(in the rows, 128 means zero)
Which row each row swaps with, under one turn or mirror
siz: [133 105 139 143 120 102 120 149 151 139 157  95 135 117 131 117 147 137
 138 145 147 116 106 141 123 117 158]
Bubi: [129 123 129 108 134 133 137 173 136 137 115 134 158 106 121 125 144 146
 130 138 144  86 116 138 134  85 135]
nizi: [126 122 119 126 121 110 130 141 148 126 150 107 145 130 141 139 107 122
 119 173 129 101 128 137 152 110 135]
vetev: [126 120 115 112 136 107 131 177 122 123 114 138 132 118 103 133 109 126
 123 141 115 127  98 139 129 112 127]
fadu: [124 124 136 128 111  95 115 153 151 133 133 127 153 118 112 135 147 161
 127 118 140 100  92 137 147 129 138]
podaf: [108 138 112 129 112  95 111 139 159 115 118  96 148 130 132 102 109 139
 131 134 140 116 121 139 138 115 135]
zov: [147 113 122 130 112 107 118 158 148 121  96 106 155  89 137 137 139 144
 111 118 124 143 115 139 159 115 155]
lika: [134 111 128 121 110 122 103 145 115 141 148 116 142 102 152 141 142 128
 139 148 143 110 110 120 159 120 125]
Mub: [127 130 118 146 154  96 123 155 141 120 109 101 157  82 122 124 121 138
 110 157 150 128 136 119 115 133 158]
Mil: [135 144 129 132 111 118 147 132 142 126 154 113 147 110 118 133 146 117
 143 166 136 131 122 139 137 105 142]
Pas: [153 140 116 120 174  99 114 149 125 134  98 113 145 109 120 132 145 128
 117 159 134 149 114 146 130 112 145]
Tevi: [130 128 112 125 151 121  76 159 122 123 110 101 145  96 115 106 147 123
 118 146 149 127 117 118 151 131 146]
Neze: [134 118 132 135 143  98 120 173 101 129 118 108 135  85 121 134 142 124
 139 135 163 117 131 133 122 102 155]
Tegi: [146 129 117 142 148  96 118 133 159 110 103  95 147  82 115 104 133 146
 129 156 149 101 111 144 146 126 146]
selu: [128 155 124 120 134 115 109 127 145 127 112  85 154  84 122 149 120 114
 106 155 120 104 127 128 126 100 130]
teval: [147 135 109 122 151 112 122 140 144 105 139  87 155 131  89 127 143 136
 111 138 132 111 104 145 152 125 159]
Bifis: [152 101 122 130 139 103 142 153 143 156 138 125 127 120 124 135 118 128
 124 144 151 108 104 153 155 100 131]
Tus: [140 131 117 107 145 114 112 149 138 129 117 107 151  97 145 121 148 119
 135 179 125 111 125 131 103 127 142]
gib: [145 139 110 128 142 103 118 174 144 123 139 105 148  95  92 146 156 156
 127 152 142 116 129 125 130  93 141]
per: [121 142 149 147 143 102 117 158 133 131 101 106 134  89 121 111 131 132
  91 125 138 123 111 141 159 119 134]
zakup: [127 122 114 110 138 101  98 135 139  99 104 126 161  81 132 113 139 150
 142 141 135 108 101 143 148 137 144]
bure: [128 137 123 121 142 111 105 150 139 125 157 112 145 127 131 125 170 122
 102 132 125 133 123 128 147 121 150]
nivo: [122 124 125 115 146 135 103 159 140 130 138 107 152  92 133 117 150 132
 131 160 152  76 123 137 130 104 154]
kupo: [127 136 120 119 144 110 125 152 133 122 124  99 142  75 109 124 108 115
 135 140 134  72 112 141 126 129 129]
dekin: [ 98 111 122 131 127 120 120 154 131 119 116 127 169 122 119 133 137 117
 102 164 126 138 110 138 136 118 156]
zis: [146 145 107 132 169 117 117 136 132 133 119 107 144  99 123 125 141 145
 101 127 139 144 132 140 126  93 153]
geret: [116 105 113 121 136 109 120 130 145 133 127  85 155  77 125 157 119 143
 105 150 128 103 104 121 151 126 152]
lali: [151 129 105 131 156 130  95 149 156 101 123 102 136  83 126 133 131 127
 130 157 121 135 123 153 137 117 135]
Gov: [146 124 128 119 133 114 112 122 133 136 143 123 165  80 123 148 148 130
 116 128 121 146 111 153 145 126 161]
Dur: [129 138 132 112 124 130 113 104 125 133 134 108 159 100 111 143 105 122
 129 149 124 127 121 143 149 118 134]
Lamu: [131 154 103 128 135 134 133 146 130 134 113  87 145 112 107 159 129 111
 125 141 149 115 137 120 129 106 138]
Leda: [143 110 115 126 131  93 107 129 133 130 116  85 155 120 119 139 108 134
 113 117 123  98  99 151 140 102 147]
zefu: [157 113 117 123 138  85 125 132 142 103 144 140 144 113 124 114 131 127
 126 126 125 103 112 137 145 115 143]
nos: [139 122 108 118 149 109 108 141 132 114 130  98 132 126 136 135 125 113
 139 124 135  99 138 139 171  98 141]
Safin: [135 134 116 157 123 103 104 159 144 126 136 115 151  84 134 131 133  99
 129 123 130 123 124 138 164 128 149]
bitu: [137 102 126  84 124 134 127 154 144 136 128 100 132 104 108 118 141 125
 112 152 130 113 109 130 137  99 162]
turar: [155 121 133 113 142  85 131 131 135 162 139  97 138 129 139 146 135 136
 127 148 138 116 101 141 152 112 140]
kolad: [ 97 123 101 124 154 118 141 150 147 113 133 129 142 104 142 111 136 134
 122 148 145 139 122 125 151 114 145]
zon: [129 131  94 117 151 114 120 151 148 140 136 105 135 108 143 111 128 158
 133 124 152 101 112 112 132 100 126]
non: [113 121 110  93 166 105 102 138 109 135 113 102 151  82 130 115 133 133
 123 142 139 102 116 151 128 108 155]
Zedi: [152 134 119 138 116  81 102 152 153 138 130  83 154 119 131 136 133 117
 123 151 133 116 120 142 150 142 142]
labu: [124 135 100 139 145 101 121 169 116 130 102 118 150 112 118 123 126 124
 121 156 160 143 116 129 124 138 142]
lozu: [125 112 139  97 121 114 126 176 138 120 106 102 157 116 107 127 119 128
 118 159 148 121 115 154 163 121 126]
dezo: [129 131 121  92 149 112 144 154 149 126 121 110 146 111 119 132 167 131
 127 127 175 111 118 138 157 118 150]
rif: [156 139 111 129 129 116 114 168 122 120 142 129 147 105 113 129 108 119
 112 128 166 137 117 146 135 122 127]
dafe: [135 139 135 135 125  99 124 148 131 131 108 111 174 119 122 156 121 124
 125 138 135 140 100 161 152  94 131]
kufig: [102 119 129 141 138 103 116 149 139 151  92 105 159 102 105 113 125 149
 143 154 142 120 101 130 138 116 139]
lokin: [127 127 122 129 124 108 124 153 128 118 152  96 140  84 120 137 112 150
  93 152 169 116 107 149 159 118 143]
Ripa: [126 110 112 116 147 122 133 160 131 140 110 115 161 105 106 153 134 115
 145 143 132 140 121 131 108  99 147]
denuk: [113 121 115 125 121  92 117 163 121 154 135 107 159 114 126 154 130 117
 141 130 140 135 122 157 170 116 139]
roni: [135 118 120 143 132 101 136 135 125 123  91 115 145 120 138 123 117 115
 126 130 152  84 107 136 129 121 140]
Pof: [142 121 138  97 121 113 123 156 128 154 112  85 144 134 123 132 139 134
 126 142 153 101 100 140 138  91 147]
Pusev: [138 153 114 118 125  94 135 153 118 111 116 112 127  82 134 131 147 119
 105 129 139 116  97 149 159  99 132]
Gupu: [148 144 116 127 132 103 121 148 139 131 124 110 150  86 101 125 119 112
 104  93 128 115 120 130 162 118 147]
nofol: [113 132 131 100 128 100 132 133 129 128 118  85 151  78 140 117 132 136
 118 124 117 136 123 112 137 115 143]
Bupo: [114 143 120 111 103 110 110 155 133 135 158 101 146  98  96 137 148 126
 141 153 138 126 106 129 151 116 145]
fuge: [157 134 115 111 144 108 121 143 133 129  85 107 147  92 132 135 129 107
 130 117 126 149 115 131 142 116 144]
zif: [132 126 120 104 141 107 119 139 139 131 131  93 153 114 115 149 122 171
 113 103 135 113 121 123 131 127 149]
bug: [116 113 145 137 128  97 131 149 159 143 102 120 167 122 124 127 130 107
 130 146 153 104 117 134 131 129 140]
gub: [151 106 123 123 153 100 110 174 137 129 127 118 134  72 134 143 148 141
 115 155 140 102  99 137 148 131 126]
zage: [128 149 108  99 144 127 107 146 142 114 128 132 136  79  92 134 139 129
 120 139 115 121 104 129 128 121 134]
kovu: [133 132 100 108 132 111 124 121 126 136 144  91 140 121 148 145 109 141
 121 149 142  96 115 127 146 122 130]
fimo: [125 122 128  96 172 105 131 122 143 148 113  93 153  97 108 123 125 124
 131 140 140 111  97 124 126 101 153]
Dudu: [108 153 127 141 125 114 126 157 141 119 130 113 174 126 123 133 138 125
 144 118 137 109 139 144 133 124 136]
Lasut: [119 128 152 101 147 145 138 142 145 143 135 116 137 101 131 140 138 129
 120 144 142 113 131 133 156 112 123]
Tum: [118 128 118 120 145 105 111 156 144 113 106 112 154  82 142 134 127 151
 127  97 156 126 112 146 127 128 145]
muta: [143 119 116 136 138 104 158 156 126 118 130 122 147  86 130 147 150 143
 146 150 121 119  91 133 126 115 138]
bames: [129 132 120 106 119 115 125 150 140 124 127 105 147  74 112 137 104 129
 143 157 156 128 130 136 110 124 130]
zifid: [121 109 113 121 148 110 107 162 151 151 118 106 141 105 107 119 152 143
 125 162 122 107  82 150 154 101 147]
Ler: [110 134 115  97 126 123 120 169 139 132 152 106 123 116 111 136 115 109
 124 132 140 115 100 149 139  97 133]

Lamu pairs with roni
nizi pairs with Mub
labu pairs with kovu
zis pairs with Bifis
Pas pairs with turar
Mil pairs with Tegi
fuge pairs with Pof
Neze pairs with nos
Pusev pairs with dezo

